One turn moves each row of this set onto another row. After a few examples, where does it send each row asked below?
J829: [  1.4  -1.0  -2.4  -1.8  -3.9  19.7   4.1   6.7  -6.5   3.2   5.7   0.3
  -4.7  -2.2  -1.0  -8.9  -0.2 -11.8   3.1  -1.1  -2.3  16.1  -5.9  -2.8
   9.3  10.4  -9.9  -4.4  20.0  16.5  11.0   5.7]
J419: [ -0.5  -6.5   6.8  -5.3  -2.9   5.8   4.5  -7.4  -2.0 -18.2  14.0   2.8
  -2.1   3.7  -5.0  -4.1 -21.0  -3.5   1.2   5.5  -3.0  14.3  -0.2  -9.4
  -8.5   3.3   9.6   6.1  -6.8   5.9 -11.8   9.6]
J725: [ -6.4  -4.4  -6.4   1.1   9.0  19.6  -7.3  -2.3   6.6   1.7   5.5  -0.3
  10.9  -6.4  11.1  -9.4 -17.6  -6.3   6.7   3.1   5.8  -4.0   0.7 -10.8
   7.0  -3.2   8.3   1.5   6.2   3.1   5.8   8.4]
J373: [-15.8 -10.4  -1.9  -1.0   3.6   8.5   7.4 -16.2   0.3   4.3  -7.3   0.6
  -4.9  11.0  -1.1  14.1   1.4 -16.7 -11.9   1.4   4.6 -10.4  -2.1   4.0
  -6.4  -4.1   0.2  -3.1  -0.1   8.6   8.9   8.0]
J576: [ -4.3  -7.1   3.3  12.2 -27.8  11.4   6.6 -13.9 -10.5   5.3  -6.2  -3.0
 -10.0  -9.0  -7.0   3.5 -12.8 -13.6  -3.8   4.7  -5.2  -1.8   3.1   5.4
 -10.4  -3.6   2.4   0.2  10.4   1.3  -3.9  11.1]
J891: [ -4.4  -3.8  -4.5 -18.4  -1.0  17.1  -6.3   1.5  15.5   1.0   4.8   4.7
   9.4  -9.4   3.5  -2.5  -7.0  -3.9   7.8  -2.1  20.2  -1.2 -13.1  -1.3
   2.3  -6.5   3.6  -6.5   7.1  -4.1   1.5   8.2]
J602: [  1.0   0.4  -2.2   8.2  -9.0  17.5   0.7  15.6  -1.4   3.2  12.5  -2.5
   1.1  -2.6  -2.6  -8.3  -2.4 -10.0  -2.8  -9.1  13.7  -0.1   2.1   6.2
   0.1  -0.3  -3.1  -2.8  23.9   7.6  14.3   4.8]
J618: [ -9.4  -5.0   7.0 -14.3   7.6  12.1  -2.4   0.8  -3.2  -1.3   4.2   8.7
  15.1  -6.2   2.1 -11.6 -13.9  -5.1  18.4   1.9  15.3   9.6  -2.8  -3.8
   8.8   2.9   0.1  -5.4   0.2   7.8  -0.9   4.8]
J97: [  2.0   1.7  -0.4 -17.5 -10.0  15.7   4.4   6.0 -10.8   2.4  12.6  -1.0
  -2.5  -1.0  -3.7 -13.3  -0.7  -9.6  -0.8 -13.5   8.4   1.5  -3.8  -1.6
   0.8  -6.2 -15.6  -9.4  14.2   9.4  12.6  10.6]
J964: [ -0.3   0.5   8.9 -15.0  -4.1   9.3   4.5  -5.6  -2.1 -22.5   7.8   5.7
   3.5   6.5  -5.7   7.4 -13.1  -5.7  -3.0   0.7  15.0   0.1 -10.3   1.7
 -15.4  -4.2   8.1   0.9   2.3   4.4 -16.5   5.0]
J379: [-31.7 -12.3   3.6   3.1  -5.7   3.0  -4.0  -3.2  -6.9  -0.3  -0.7   1.0
  -1.6   6.9   0.1   2.4  -1.5 -13.1  -5.6  -1.6   4.8   9.3   1.1   6.5
  -5.7  -5.9  -0.8  -2.8 -13.3  16.0  12.8   1.3]
J367: [-14.4 -19.2   2.8  -5.5  -8.2  -2.9   9.2  -7.6   9.9   7.9   2.3   4.3
 -10.0   2.3 -12.2   7.5   2.4  -9.7  -3.5   0.0   9.3  10.6  -0.3   8.0
  -5.7   2.3  -0.1  -4.7  -9.0   1.0   9.5   9.8]
J633: [-11.9  -2.5  10.3   2.9 -26.4  11.8   4.3 -12.6 -23.3   0.3 -11.4   1.4
  -5.2  -6.4  -6.2   2.7  -9.3 -15.1   1.3   4.1  -2.6   4.9  -3.4   8.7
  -8.9  -2.9  -3.9  -4.6   7.6  11.1  -8.0   5.3]
J84: [-10.7  -5.6   4.4  -1.1 -38.0  10.0  -0.2  -7.0  -9.3   2.4  -5.0  -1.2
  -9.7 -11.8  -7.9   1.9  -7.2 -10.9  -3.5  -0.7   0.8   6.3  -6.8  10.4
 -13.6 -10.0  -1.9  -5.1   4.7   1.0  -4.3   8.0]
J8: [ -7.9  -1.2  -2.6   1.9  -8.9  15.2  -9.3   0.9   7.5 -22.1  10.2  -1.7
  -0.5   2.7   4.8   4.6 -15.8  -4.5  -8.7   3.4   1.8   7.7 -10.6  -3.0
 -13.7  -6.1  15.4   7.2   1.0   5.6  -8.7   2.8]

J8 turns into J419
J633 turns into J84
And these:
J829 turns into J97
J379 turns into J367
J618 turns into J891

One turn moves each row of this set onto another row. After a few examples, where does it send each row asked below?
J958: [ -7.4   1.7 -12.1   1.9 -11.9   3.9  -7.8   3.5   1.0   9.8 -14.9  -0.4
 -14.5  10.4  18.5   2.3  -6.0  -9.9  -1.4   2.1  -5.9   0.2   7.7   0.7
  -4.0  -1.5  -4.9   7.1  -1.4   3.9   6.5]
J531: [ -8.3  -2.3  -9.7  -2.1 -10.0   3.6  -4.4  -1.8  -5.4   9.2  -4.1 -15.3
 -11.9  16.5  19.0   5.0  -3.6   8.2  11.9   4.8  -1.4 -18.3  -3.6  -7.2
   1.6 -11.5   5.7  -1.0  -8.9  20.8   7.9]
J95: [-12.8   5.1 -14.1   7.5 -10.3   1.7  -3.1   8.1  -3.8  12.1  -9.3  -0.9
 -14.1  10.7   8.4   6.4 -11.2  -7.5   0.6  10.0  -4.0  -6.9   2.2   6.0
  -6.0  -5.5  -1.0   6.0   2.7   1.8  10.9]
J472: [-14.9   8.6  -8.8  -1.5 -12.9   2.2   1.4  -5.8  -2.3  13.8 -10.0 -12.8
 -12.5  10.3  14.7   1.5   4.1   5.1  10.1   1.0   1.0 -15.7 -11.0  -9.9
   2.9 -11.8   6.6  -7.7  -8.0  21.6   8.0]
J98: [-10.0  -3.2  11.2   9.6 -12.4  16.3  -0.8  -4.3   3.1 -21.6   6.5  -4.0
  -0.5  16.6   1.0  -3.7   9.8  -4.3  -1.9   5.9 -13.1  -4.6   8.9 -24.0
   2.9  -9.9   5.4 -22.7   3.8  14.4   3.3]
J243: [-19.9  -5.1  -7.7   4.7 -16.1   2.3  -4.3  -1.8  -8.4   9.8  -1.7 -11.9
 -11.3  15.1  14.3   1.5  -4.2   5.3   9.8   1.0   2.4 -10.4  -1.9  -2.8
  -3.4  -5.7   9.7  -1.8 -13.0  20.6  13.3]
J291: [ -7.9  18.0  -4.5   7.2 -16.1  13.9  10.2   4.7   5.6 -16.6  -8.9   1.6
  -7.8   5.3  -1.9  -4.6   8.6 -10.5  -9.7   8.5  -9.8  -5.3   0.7 -18.8
   1.8  -9.4  -1.0 -23.5  10.0   0.5   2.3]
J502: [-18.3  -7.4   3.3   4.4   0.3   5.5   0.5  -2.6   1.4   3.0  -2.3 -14.0
  -4.6   5.9  12.8  -1.5  -6.1 -11.3  -5.7   6.8 -14.2  -9.1  16.4  -5.4
  -2.8 -18.4   5.3  15.0   5.5   2.5  15.5]
J203: [-16.5  -7.7  -2.7   1.5   0.9   2.9   4.9   2.5  -7.6   5.5   0.0 -17.8
  -3.0  10.7  12.2   6.2  -7.1  -6.3  -5.3   6.9 -15.5 -15.8  18.3 -10.0
  -2.4 -21.1  11.4   7.7   4.5   8.8   9.7]
J22: [ -7.2  18.7  -6.0   6.4 -18.7   9.0  11.3   6.0   5.2 -15.2  -2.5   5.2
  -6.4   2.8  -0.6 -13.4   5.2  -4.6  -3.8   3.6  -8.0   2.6   3.8 -14.7
   3.5  -4.9  -4.2 -22.2   3.3  -4.0   1.4]
J972: [ -2.7  17.0  -5.4   4.7 -13.1  16.4   4.8   7.0   4.7 -22.6  -0.6  -0.4
  -8.6   3.6  -3.6 -10.8   9.5  -1.0  -3.6  11.0 -12.1  -8.6  -6.9 -16.5
   5.7  -8.9  -3.1 -20.4   7.1   2.3   6.8]
J914: [-14.3  -1.4   0.8   3.2   6.2   3.6   1.1   2.4  -1.7   3.9   4.5 -11.2
  -2.5   6.2   5.2   2.3  -3.8  -9.6  -4.5  12.2 -21.2 -13.7  12.4  -6.1
   1.5 -21.4   5.8  11.1  11.6   4.7  11.7]
J866: [-12.6   1.7 -18.0  -6.0  -2.2   6.6   6.7  10.1 -15.4   3.7  -3.6 -22.5
  -7.2   1.5   8.7  -3.4  -3.4  13.7  -1.9  -3.7 -12.7 -11.4   0.6  -6.2
  -0.6 -15.4   8.2  -3.8  -0.3   6.3  15.1]
J959: [-21.7 -10.8  -2.0   7.7  -4.0   1.6  -0.7   4.3  -8.5   3.0   7.2 -11.6
  -4.1  10.1   7.8   1.5  -8.7  -7.7  -4.1   8.3 -13.3 -10.4  17.1  -2.7
  -4.4 -13.2  11.9  12.3  -0.4   9.1  15.1]
J929: [-15.2   0.0  -5.4  -1.0 -13.4   5.8  -3.6  -8.3   0.7   7.6  -9.0 -15.9
 -13.5   8.7  20.0  -5.3   0.5   6.2  10.6  -0.5   3.3 -12.4  -7.5  -6.4
   0.9  -9.7   4.0   1.5 -11.8  17.4  14.6]
J80: [ -6.4  16.1  -2.9   5.9 -10.2  12.3   8.0   7.2   7.2 -19.5  -2.0   6.5
  -8.2   7.7  -7.9 -13.2   8.2  -2.9  -5.1   8.5  -8.4  -3.4  -5.6 -13.8
   6.9  -8.3  -4.8 -21.1  -4.1   1.5   3.2]
J138: [-22.6   5.0 -16.6   1.0  -7.7   3.8   8.1   9.3 -12.8   3.6  -0.8 -18.3
  -8.8  -2.8   3.8  -7.7  -4.7   7.6  -3.1   0.9  -7.3 -11.6  -2.4  -1.1
  -2.7 -13.3  10.6   1.8  -3.6   4.5  21.9]
J981: [-10.8  15.2  -1.2   7.7  -9.2  11.4  12.2   6.7   6.5 -17.4  -5.5   5.7
  -6.2   7.1  -8.5 -10.6   7.5  -7.8 -10.2   6.6  -9.6  -1.1   0.4 -15.6
   4.5 -10.4  -2.6 -22.1  -0.6  -0.9   2.2]
J495: [-12.4   3.2  12.7  10.1 -18.2   7.6   5.5  -8.8   9.9 -18.2  10.8  -1.0
  -1.5  13.3   5.6 -11.8   7.5  -5.5   5.9   9.5  -4.8  -8.5   8.5 -22.9
   6.5 -11.4   5.0 -16.2  -5.6  14.2   2.0]
J615: [ -8.0   2.4   5.5   7.4 -20.5  12.1  -0.1  -2.9   6.0 -21.7   5.6  -0.1
  -5.2  15.4   6.7  -6.0  12.4  -9.1  -1.5  10.0  -9.0 -10.3   7.1 -25.6
   5.6  -6.7   6.3 -18.0  -5.1  20.4  -0.9]
J153: [ -4.6  16.9  -5.0   5.4 -15.3  10.6   8.8   7.6   4.4 -18.6   2.7   4.1
  -5.1   1.5  -2.9 -16.1   5.0  -1.0  -2.5   5.3 -11.3   1.5   1.8 -13.3
   5.0  -6.1  -5.4 -19.6   4.1  -4.8   4.3]
J444: [-17.4  -1.5 -12.6  -4.9  -4.7   8.2   3.6   5.8 -10.2  -1.6  -1.9 -21.5
  -6.8  -4.9  10.7 -14.4   0.0   9.0  -5.2  -7.2 -13.3  -4.1   3.6  -5.5
  -0.4 -12.2   7.1   3.9  -4.6   4.2  20.8]
J915: [-16.1   2.2 -15.2  -6.8  -4.5   3.5   4.8   9.0 -14.6  -0.7   5.9 -19.2
  -4.4  -3.0   7.8 -11.4   5.4   9.3  -5.1  -4.9 -18.5  -9.3   3.2 -11.2
   4.2 -13.1  12.7  -0.9  -6.6  14.3  14.2]
J135: [-13.5  -1.3  12.8   9.9  -8.3  12.4   3.7  -3.5   6.0 -20.4   6.5   1.0
  -1.5  18.0  -4.4  -9.1   9.5  -3.4  -1.4   6.0  -8.8  -3.6   4.9 -21.0
   6.2 -11.8   3.9 -21.8  -8.2  14.0   2.6]
J922: [ -3.8   4.8 -18.4  -0.8  -8.0   1.2  -1.7  10.9  -4.9  10.8 -11.0  -3.4
 -13.4  12.1  15.7   9.1  -8.5  -7.9  -2.3   8.4  -9.9 -10.3   8.7  -1.6
  -2.8  -7.8  -0.8   5.7   2.1   5.5   2.1]
J191: [-12.9   0.3  16.3  12.0 -14.9   9.7   4.5  -9.9   9.4 -16.4   9.1  -0.6
   0.3  15.8   3.1  -8.5   5.5  -5.7   5.7   8.1  -6.6  -4.9  10.4 -21.6
   4.4 -12.2   3.2 -18.7   0.0  10.9   2.5]
J261: [-12.0   1.7  10.2   9.9 -12.6   9.4   4.2  -2.7   8.9 -19.6   4.7   5.3
  -3.9  18.1  -0.7  -8.5   9.7 -10.0  -2.9   9.4  -7.2  -6.4   7.0 -21.8
   6.5  -9.9   3.6 -18.0 -11.2  15.7  -1.4]
J310: [ -5.3   1.6 -10.4   2.5  -7.7   1.9  -9.3   5.1  -3.2  14.2 -10.0   2.8
 -10.7  17.0  13.2  10.8  -3.5  -9.6   0.5   3.1 -12.0   0.5   8.5  -1.8
  -2.4  -2.3  -3.2  -1.7   4.0   9.8  -0.1]

J914 turns into J310
J203 turns into J922
J191 turns into J22
And these:
J98 turns into J291
J243 turns into J138
J958 turns into J929
J981 turns into J261

